Each path below is one point turned by a fixed rotation once a step. After each direction that follows a path, write how fast that rotation turns it, in degrees a step (0 if it stays still).
Each turn is a multiple of 5 degrees from 10 to 175, or 0.
Each row of a path follows its step; steps can be skipped.

step 4: [ -5  -6  18  27  28   5  -5 -11 -13  -5 -41  13 -29  16 -46 -39 -18   5
   4  -8  28 -25   0 -17  -3 -17   9  23  -1   0  13  -5 -27  -1  -2 -18
   0 -12 -20 -24  15  15   8  -4 -19 -24  -2  18  20   1]
step 5: [ 25 -12 -20  21  13  -4  -8  -6   6  -4 -14 -18  17  10  -4  -2  14   1
  -4   5  43 -10  17 -28 -25  21 -13 -18 -19  38  -4 -17   9   3 -22  -1
   0   9  10  24  18  26 -15  18   5 -18 -26  -7 -29  43]
step 7: [-26  31  11  28 -17   1  17  15  23 -27 -22   2   6  20  32  16  25  -3
   0   1 -18  -8 -13   0  -6  17  17   0   8  -3 -13  11 -25  -8  23 -35
  -4 -27  21 -31   2  22  -3   3   0  16 -39  12  -3 -21]
step 13: [ 23   7 -10 -28  18   8  -3  40   1  23   8   2 -35  16   6  -5  14  16
 -20 -29  -8   2 -21 -45   5 -10 -14  16  21   2 -17   5  17  10  -7  34
 -12 -30  25  26   5  17   5  17  12   1  -3   9 -20  -7]
step 14: [-32  36   6 -17  37  -4  -9 -17  42  -3 -25 -11   0   6  26  -8  20  10
 -35  24  15  -3   2   6   4   6  -5   9  17   8 -12  -1 -14 -14  12  18
  26   5  21  -3 -24   6   5  -9  -2  50  14  -3  -6 -15]
step 15: [-18  17  -4  -9  18  17  13 -15  -5  -3  28  26  27 -11  -9  27  23  -4
  13  16  25  19 -30  19  25  23  -9 -12 -14 -10  -1  34 -11 -23 -25  -1
 -17  -4  19  -6   6   4 -17  39 -16   5  15   4  28 -14]
step 17: [  0  10 -14  13   6  -8  15  -3 -33  20 -27  -9   4   9  -9 -19 -10 -33
   2  37 -24   7  20 -12   6  37  21 -12 -30  34  -2 -20  25   5  -8  -4
  29  10   3  14  14  -6  19 -19 -21  14  14  23  20  10]
step 21: [ -8  -1  11   0  31 -10  -9 -14  16 -17  -1 -43   6  22   9 -25   6   2
 -22 -17  -9 -26 -24  22  33 -22  19   6  40  20 -13  -5 -10 -31   6  -7
  -5   8 -11  32  -7   8   4  24  30 -10   6 -18  15   6]
Directions:
[  1   4   4  -3  -5   2   9  -7   1  -9  -3   6  -3  -5  -5   5  -7   2
   2  -5   0   5  -5   0   6  -2  -9  -5  -3  -3   2   2  -6   6  -2 -16
  -4  -2   5  -9  -7   4  -3  -5   4  -2   3   8   2   3] : 90
[ -2   3 -11  -1  -5   0  -2   9   4   2  10  -6  -8   3   0  -3  10  -2
   5   2   0   1   1  -2   4 -10  -4  -2  -6  -6   0  -2  -3  -2 -11  -3
  -1  -5   0   2  -2  -9  -4   7   4  -8  10   0  -5   7] : 145
[  2  11  -1  -6   7   3   9   4  -2   6   0   0   6  -7  -8   3   2   4
  -3   7  -2   3  -2  -2   4  -2   6  -3   1   5   6 -10   0  -7  -6   9
  -7   0   1   1  -6   1   8  -7  -1   2   8   1  10   4] : 20
[  6   4   2  -7   6   0  -1  -2  -2   0  -4  10  -4   4  -6  -7   3   0
   3  -3  -7   6  -2   7  -1  -2   6   2   2 -11   8  -3  -4  11  -5   8
  -4  -3   2   5   9  -2 -13  -2  -5  -1  -3   0  -1  -4] : 155
[  0  -4   2   4  -5   5  10   1  -2 -11   7  -4  -5  -1  10   0   0  -5
  -2  10   2   5  -6   0   6 -10   8  -2  -6   8   2   1   1   5   3   3
  -6  -3  -9   2   0   0  -8   0  -1   4  -7  -4   7  -6] : 80
[ -2   0  -3 -10  -5   3   6  -1 -12  13   3   3   4  -1   3  -6  -9  -1
   4  -6   8   8   1  -2   5   3  -2   2   2   6  -4   2   5  -6  -6   0
   3 -10  -4  -6  11  -2  -5   3   2   4   2   2   0  -3] : 155

step 3: [  4   5  18  14 -11 -32  18 -16 -39 -34 -16  -9  -6  -9  33  23 -14 -19
   8  11  -1 -18   1  28  19 -28   3   0  19  -1  -8  -1 -13   9  -7  -2
 -20  23  41  48   8  15  11  21   3 -15  20   8  17  22]
step 4: [-21  20   9  18  12  24  18  -7 -27  -4  -1  -7 -20   2 -17  21   9 -14
  37  -2 -25  -4   0 -54 -10  -1   2  -3 -28  -9  -1 -31   4 -20   1   6
 -10  18  17 -34  32   2  19 -35  17 -22   9   4  24  -9]
step 7: [ 21  -6   4  40 -17 -24  -2 -16   0  37  15  16  -2  11 -23  17   6 -16
   6  36  -3  -6 -17 -21 -25 -11 -28 -22 -25  13 -44 -25  -9 -22  12  10
   2 -15  -7   5  13   1  20 -18 -15  22  26  15  23  10]
step 16: [ -6  32  -2  35  19  -3  34  19   0 -14  32  -5  12   9  19  21  18  10
   8  -7 -24   2 -14  19   2  13 -17   9 -13  -6  -8 -10 -13  24  -9 -42
  24  -4   6  16  39  -4 -17 -38  29  31   5   4  17  11]
step 17: [ 12  -2 -19  14 -27  -9  -6  27   7 -35 -21 -17 -10  26 -18   6 -13   5
   9  -7 -10  29   9   3 -28 -30 -30  26 -16  -4   1  13  17 -10  -7  29
  10 -26   7   7  19 -27  11 -28 -30 -37  13  -3  -4  29]
step 19: [ 38   4  30  20   4   8 -20 -13   8 -39   5   6  -5   1  -2 -16  -9  -2
  17  33 -12 -13  -7  32  -4  38  -8  -1  19  -4 -29 -22 -11  29  15 -21
 -26   0  11   7  37  15 -11  -7 -19  19  23  18 -16  22]
step 20: [  7  18  14 -10   8  -7   6  15 -32  -1 -22  14  -4   0  20 -10 -24  24
  35  31  11  16   5 -13 -15 -52  -6   7 -33 -43 -14 -26  27   8 -14  22
  12   7  20  -9   6   0 -18   8   3 -13   5  23  13  20]
step 21: [ -7  14  -1   9  17  -5  18   4  38 -12  20 -10  -1 -16  11  48  -1 -35
  25   6 -12   1 -14  16   2  -2  -6  35   2   0   2 -22  14 -30  13  -8
  22  25 -21  12  18 -17 -20 -17  24  -2 -44  21  25  -6]
Directions:
[  3   4  -4  -6  -2  -8  -4  -6  -6  -8   0   2  -4  -9   7   3   4  -9
 -12  -4   6  -1   7   2  -2   0   2  -2  -3  -4 -13   3   9   0  -4   0
   4   1   0  -7   3  -2   7  -3  -2  -3  -8   0   4  -6] : 125
[  4  11   5  -8  -4   1  -4  -2  -2  -5  -1   5   0  -2  -5  -2   5  12
   3  -7   1   1  -3  -4  -4   2   5  -1 -14  -3   4  -2   3   4   4   5
   6  -6   1   1  -2 -11  -1  -1  -9   7   2  -5  -1   9] : 120
[  8   1   2  -4   6   2  -4   9  15  -4   2   2   2   2   4  -1  -6   9
   2  -2   9   3   9   8  -7  -7  -4   9   3   1  -3  -4   6   3   0  -2
   2   1  -5  -4   9   1 -10  -4   2   1   1   3  -3  -3] : 10
[ -1  -5  -5   6  -6  -5  -3  -2   8   2   4  -7   5   8  -6  -7   8   5
   1  -6  -2   7   2   5   2  -1  -4  -2   0   1  -9  11  -2  -8  -6   4
   1  -3   7  -1  -5  -7  -2 -11   1   7  -5  -5  -1  -4] : 65
[  7  -7   2   5  -9  10  -1 -11  14  -9   0  -2  -3   0   0   5  -5  -3
  -1   1  -6   0  -1   3   8   6   7   0  -2   3  -2   2   6  -9   4   6
   4  -2  -5   1   2  -2   0   2  -2  -7   5   8  -1   5] : 175

step 0: [ 20   6 -23   8  19   4 -15   0 -14  -1  14  -6 -29  28 -13  -7   2  25
  11  17   9 -12   2  28 -13  15 -30   3 -23   5   7   9  -7  35  -4   9
  11  -4  20 -23 -20 -23  -4 -20  -3 -13 -25  24  16  27]
step 8: [-13  -6 -17  -2  48 -25 -10  -3  11  -4  19  13   4  13   7  -4  11  13
  26  17 -18  -7  10 -35  10 -11 -14   1  11  29  12 -29  11  13  -9  -6
  40 -15  15 -15   4 -11 -16  -5 -19 -22   6  10  19  -3]
step 11: [ 17   4   8  12  30  29 -13   3  12   4  -5  19 -57  30  19   3 -16   3
  -1  13 -10  17 -15  20   5 -20 -20   7  -4  14   9  14  -9  -1  -6  -4
  39  -5   1 -13  -5 -31  -7   5   9   2 -10  26  -3  -6]
step 12: [ 21  -8  -6 -17   7 -53  16   0  -5 -29  -4  -6 -11   6   7  -5   6  30
  10  34  -3  -2  37   1  -7 -29 -15  18 -15   0   2   1 -11  19  12   3
  10  -4  -9 -19  11  -8 -19  13  -7   0 -24  17  32  -6]
step 16: [ 28  13  -9   8  29 -28  -4  -1 -21  12  -5  30 -44  16   9   0 -20  20
  13   6   4  21   2  14 -19   2 -18  38  -1   6  26  -1  19  -8  -7  16
   9   3 -12 -20 -17 -18 -22  -1   3  -7 -11  18  -2   2]
step 17: [ -6  -5  21   2  15 -27   8  12   5 -30  10   2  15 -29   9 -17 -12   9
  17  38 -18   0  11  13   7 -28 -25 -15  -7  24 -14   8   7   2 -20   0
  16   2  12 -24   2   1 -18   9 -15  14 -30  32  16 -20]
step 20: [ 18 -35   9  10  16 -12 -28 -10   5 -16 -14  17 -13   3  16  -9   3   6
  36   2   9  19 -15  17  -8 -25  -7  10   5  19  24 -13  -4  18  -4   1
  34  12 -20 -10 -17  10  -3  26   2 -13  35  11  12 -29]
step 21: [  1  -5 -24 -20  47 -27  -2 -11  -4  -8  26   0 -29 -10  -4  -2 -16  -3
  -4   5   3  -4  11  20 -24  -5 -15  10  15  -1  10  -7   9 -12  -7  13
   0   6  -1 -14 -36 -19 -27  14  -9  26 -39  16   7  -7]
Directions:
[  1   0   1   0   7  10   3  11   8   4   2  -6   6   1   6  12   3  -2
  -8  -2  -8   1   2  11   1   5   7  -2   1  -3  -4   5  -2  -3  -3   0
   0   0   7   0 -11   5  -3   8  -5   4  -1   2   4   0] : 95
[  7  -8  -4  -2  -6   3   1   3  -2   4   3   4   4   3  -1   2  -2  -1
  -2  -8   3   9   2  -5   7   7  -7   4  -3  -1   8   4  11   2  -2 -13
   3   3  -3  -1   9   4   4  11  -2   8  -2   6   2  -3] : 175
[ -1  10   0   6   2   2   3  -7   3   2   6  -3   2  11  -2  -5   5 -10
   5   0   8  -1   2   0  -1   0   6  -3  -6  -2   2  -2  -3  -1   5  -4
  10  -2  13  -2   2  -2  -1   4  12   7  -9  -2   0  -3] : 100
[-1  1 -2  2 -6  0  6  7  2 -7  9 -4 -3 -6 -1 -6  9 -2 -8 -1  4  5 -2 -7
  6 -2  3  2  0 11  9  4 -5 -6 -3  2 -2  3  5 -6 -2 -1  2 -6 -5 -4  1 -5
 13 -9] : 155
[-10   7   1  -7   0   0  -2   4  -1   4  10   5  -8  11   7   2  -5  -5
  -4   3  -5  -6   6  -5   4   8 -10   3   7  -3   1  -4   2  -4  -4   2
   1   3  -3  -5  -8   0   9  -3   9   0   2  -1  -1  -5] : 140
[ -3 -10  -5   2  -4  -1  -3   4  10  -3  -3   1  -7   0   2   4   1  -1
   3  -3   5   8   7  -7   0 -11   2  -2  -1  -9 -11   3  -9   1  -4  -2
   4   0  -7  -1  -7  -7   8  -2   3   9  -3  -4   0  -1] : 45
[  3   8  -6  -5  -8   3   9  -8   0   0  -3   5  -4  -5   5   9   4   7
   4   8   7   0   3  -4  -9   7   8   2   1  -2   4  -1   1   4  -6  -6
 -11   2   5  -2  -7  -3   4   5  -2  -4  -5   1  -6  -3] : 120

step 1: [-28 -11 -17   1  -1  -8  14  16  -8 -24  -8 -15  12  -2  -1 -14 -23  -5
  23  -5   8  23 -34   5 -24  16  -7   9   4   0 -30  27 -14  19   3 -11
  -6   8 -44 -22  21  -9  32 -18 -10 -10 -29  24 -20  26]
step 2: [  6   8  -4 -34  -1   5  -9 -16  11   0  11  38  42  13   4   8 -16  -4
 -31 -25  45 -10 -22  -3   2 -23 -28  10  -7   4  25  -7  -4   6  18  -2
 -23  -6  21  -6  27  -7   9  14  18  -8  13   8 -16  26]
step 9: [-32  13 -16  -8   8  27 -28 -18  17  -2  -5 -12   5  13 -28   4  -3 -33
   9 -29  -4 -20 -15 -37 -16 -21  14 -17   0  -5  -3 -11  14  18 -10   6
  20   0 -10  -9 -12 -14  24   8  -9   7  -9  26 -32  41]
step 10: [-12  -9 -13  -1  -2 -27 -18   2  14 -21 -35   4  20  -6   6 -10 -14  -1
  12  -6   7  14 -19  17 -21   6 -31 -10   3  37   0  33 -13  24  -3 -15
  12   6  24   7  54  14  -4  12  34   1 -18  12   6  16]
step 16: [-14 -19  22  -2  -2  24  -9 -23   9  19  -2  -7  22 -31   6 -17   2  -5
  12 -17 -29   6 -35   3  -8 -26  10   6 -34   0  21  12  -1  -5  -6 -35
   9  21  -9   6  30   4  -5   1 -45 -20  -2  27  -8 -14]
step 17: [-12   9  17  18  -7  14  -7   2 -10  18 -13   3  45  17 -13  -6  -5  -5
  -7   0  34  -4  28   7   3 -31  -3 -51 -16  -3 -23   4  -7  24  12   4
  28  29   2  10   3   3  40  -3  16 -13 -17  -7   3  19]
step 18: [ -4  -3   8  -8  -8 -25 -20  12   0 -10 -15 -10 -31   6   4   3  11 -26
   3 -25 -34  -5  -9 -18 -19  -7  13   5   3   4  11  10   1  26   0  -7
 -14  10  27 -15  13   1  43  45  21  21   8 -14 -35  33]
step 20: [ 32  -1  -1 -29   1   3 -17  -8 -18  -9  20  -8  28  -6   1   7 -21 -29
  -4   8  41  -3 -10  10  34   3 -42   3  11  -6  -5 -10 -29  14  19 -19
 -14  31  -6 -24  35 -15   3   3  15   4 -11 -24   3   7]
Directions:
[  2  -1   5   1  -6   4  -3   7   1   7  -1   0   4   1   3   8  -2   9
  -2   6  -1  -3  -4  -6  -8  -2   9   1  -6 -10   1   2  -4  -3  -6   1
   5  -3  -4   0   9  -5   5   2   7   9  -5  13   5   4] : 45
[  0  -1  -6 -12  -1   1   3  11   5  -4  -2   4   7  -3   3   9   2 -10
   2   0  -3   8   0  -1   8  -2  -3   1 -11  -4   1  -5   3  -7  -3 -10
  -3  -2  -3   4   0   4  -1  -1  10  -1   3   0   1 -12] : 85
[ -3   7  -6  -3   0   2   0  -6   1   1   2  -4  -1   6   1   2   8   0
 -11  -3  -4  -6  -7   2   2 -16   0   8  10  -6   3   0   3  -1   1  -6
  -2   2   1   9   2  -1  -1   5  -9  10   3   5  -5  -4] : 155
[ 3 -1  1 14  6  2  2  2  7  0 -9  7  3 -9 -8  6  1  0 -7 -2 -3  0  6 -2
 -8 -5 -5 -2 -3 -2  2  3  3  9 -4 -7  7  8  3  2 -4  7 -7 10  1 -4  2  2
  0  3] : 55
[  6   7   4  -2  -3 -10   6  -2   0   4  -2   8   3  -4   0   0   0  -6
   5  -3 -10   0   3  -1 -13   3   3   1   6  -9  -8   5  -5   4   0  -1
 -12  -7  -7   8  -2   2   2  -1  -4   1   2  -5   2   0] : 100
[  3  -9  -1  -4   5   2   4  12   6  -2  -2   4   3   2 -11  -1   6   1
  -3   3  -5  -6  -7   6   4   3  11  -5   1   0   0   4   7   2  -3   3
   5   2 -12  -1   1  -3   2  -9 -12  -4   3  -2  -6   1] : 140
[  4  -5  -3  -3   8   5   2  -5  -4 -11  -9   3  -3   0   8  -4  -3   1
  -4  -6   0  -1  -3   2   1   6  -1   0   7  -1  -6   4 -12   1  -7  -4
   4  -7  -5  -2   0  -3  -5  -1   9   2   7   8  -9   0] : 80
[ -5  -7  -2  -4   4  -9   0   1   5   2  -8  -3  -2   0   3   1  -2   3
  -2   9   2  -2  12   6   4   3  11   1  -1   0   9   4  -1   7   7   0
  -3 -13   2   3   0   0  -1  13   0   2  -4   0  -7  -6] : 95

step 1: [ 21  -1  14   8  21   8  26   2  25   2  15  -3   3 -22  36 -14 -22   9
   0  -7  17 -23 -21  34  -9   9   5  -7  12  15  12 -36  15   3  15  29
   3  -1 -19 -23 -22  10  14  -5   1  13   6  -5  38  21]
step 2: [ 41  20   7 -10   8  13  -7   0  -8  27 -15   2   1 -31   2  39 -16   7
   9  -2   7   3 -33   4 -10  17  -3  -8   2  17   5   2  28   1  45  30
 -21 -20 -28 -16   0   6 -22   6  -1  10  -6  18   9  -5]
step 4: [ 21  11  11 -26  28  32  27   2 -10 -12 -15  -2  20   3  16  -3   6  22
 -16  -9  -9   1  13   5  38  19  -1 -21  17 -36 -17   2 -20   9  16   1
   0  34 -20 -10   8 -38   1 -12  -5 -17   4   0  12  -3]
step 7: [-14   9  27  -4  18  30   7 -12  22   6  30  32  -3  -2  22  -1 -25  -3
   0 -39   9   7 -45   8 -18 -15  20  -5   4 -10 -24  10   3  17  -2  10
  33   0  -2  -3  -4 -18  11  10   6  -7 -30  15  14   2]
step 8: [-20  34   4   5 -12  14  -4   5 -25  16   6  18   0  -7   2   3 -30 -16
   1 -21  -9   0 -28  17 -10   7  13  19   1 -27  36  21  13   6  10  21
  -9 -18  -6 -32  -7 -14  13 -15 -20 -12 -25  35 -11  18]
step 10: [  2  18 -21  12   4  19  15 -23  -5 -32  24   8  17  -3  26 -26  -8  37
 -39   0 -20  12  -3   5  13 -17 -26 -16   9  13  26  11  -4  16  -6 -21
  13   9  -5 -22 -29 -27  -4 -11  14 -11   5  -6   5   9]
step 11: [ 12  10   5 -18  24   1  14 -21 -11 -19 -25 -25   3  10   5   4 -17   7
 -44  11  -6 -17  -7 -11 -33 -17 -36 -14  -1  -6  11 -14  32   4  14   5
  13 -19 -10 -23 -34 -11  16 -11  -2  -1  10   1  -9  29]
step 21: [-10 -13 -19   2  17  51  12  -3  -9 -27  -7   5  20  -6  -2 -10 -25 -21
   5   0  -4  -7 -32  -5 -18  21  -8   1   0   2  23   2  10 -42   9  11
  11  -5   3   8 -14  13   2 -25   1 -15  14 -23  27  40]
Directions:
[ -7   2   9   3  14   4   0   1   0  -9  -5  -7  -3   4  -2   5  -8  -7
  -2 -10   4  -4   2   5   3   2  -4  -1   5   3   7  -2  -1   6  -5   3
  -6   7  11  -3  -1  -3   5   1   6   0   0   1   4  -4] : 110
[ -3  -2  -5  -1   0  -1  -4  -4  -9  -5  -4   2 -13  -6  -9   4  -5  -5
  -6   9   0  -4   1 -10  -4  10  -2   2  -3   5  -7   0  -2   0  -4   6
  -8  -5  -3  -8  -4  -2   1   0  -6   0  -7   9  -2  -1] : 120
[  4   1  -3   4 -11  -1   0   4  -6   2  -6  -3  -1   1  -4  -3  -2  -3
   3   0   2  -5 -12   1  10   1  -1 -10   0 -11   4   4 -10  13  -9  -2
  -5   4  -6   0   5  -1  -2   1  -3  -8  -1  -4  -4  -2] : 70
[ -4   3  -6  -1  -2  -8  10   5  -8  -7  -8  -2   8  -2  10   8  -2   0
  -4   5  -5   6   5   2   3  -4   6   0  -1   2  -3  -2 -12  -6  -5  -4
   0  -1   7  -9   4   0  -4  -3   0  -4  -5  -5   7   2] : 70
[ -9   3   0   5  -6   0   6  -2   3   4  -5   5  -5  -6   0  -7  -4   2
  -2  -1 -15  -7  10   9   0   3   6  -4  -4  -3   5   5   3  -3  -1   9
  -3   1  -1  -1  -6  -2  -3  -5  -1   6   8  -5   2  -9] : 160
[  2  -5  -5  -1   0  -3 -11   8  -1   6  -3  -5   5  -8  -3  -6  -3  -2
  -2  -1 -10  -3   1   4  -9   2  -3   6 -11  -1  10   0  -2   2   1  -4
   2   7   8   1  -3  -2   3   0   1  -6  -2   5   0  13] : 140
[  7   3   0   9  -1   8   2  11  -1   4   7   7   0   7  -8  -1   2   0
  -4   0  -2  -6   9   5   5  -2  -5  -1   4   3   5  -9  -9  -2  -1   0
   3 -12   3   0  -5  -1  -1   2  -5   4 -12  -1   0   2] : 155
[ -5   2   1  -2  -4   0 -10  11   1   9  -9   0   1   0  -1  10   4   1
   4   8  -2   2  -3   1   6   0  -9   1   4  11   7   5   7  -5  -5   1
   1  -8  -2   2   5   4  -1  -5   8  -2   2   5   2  -8] : 110
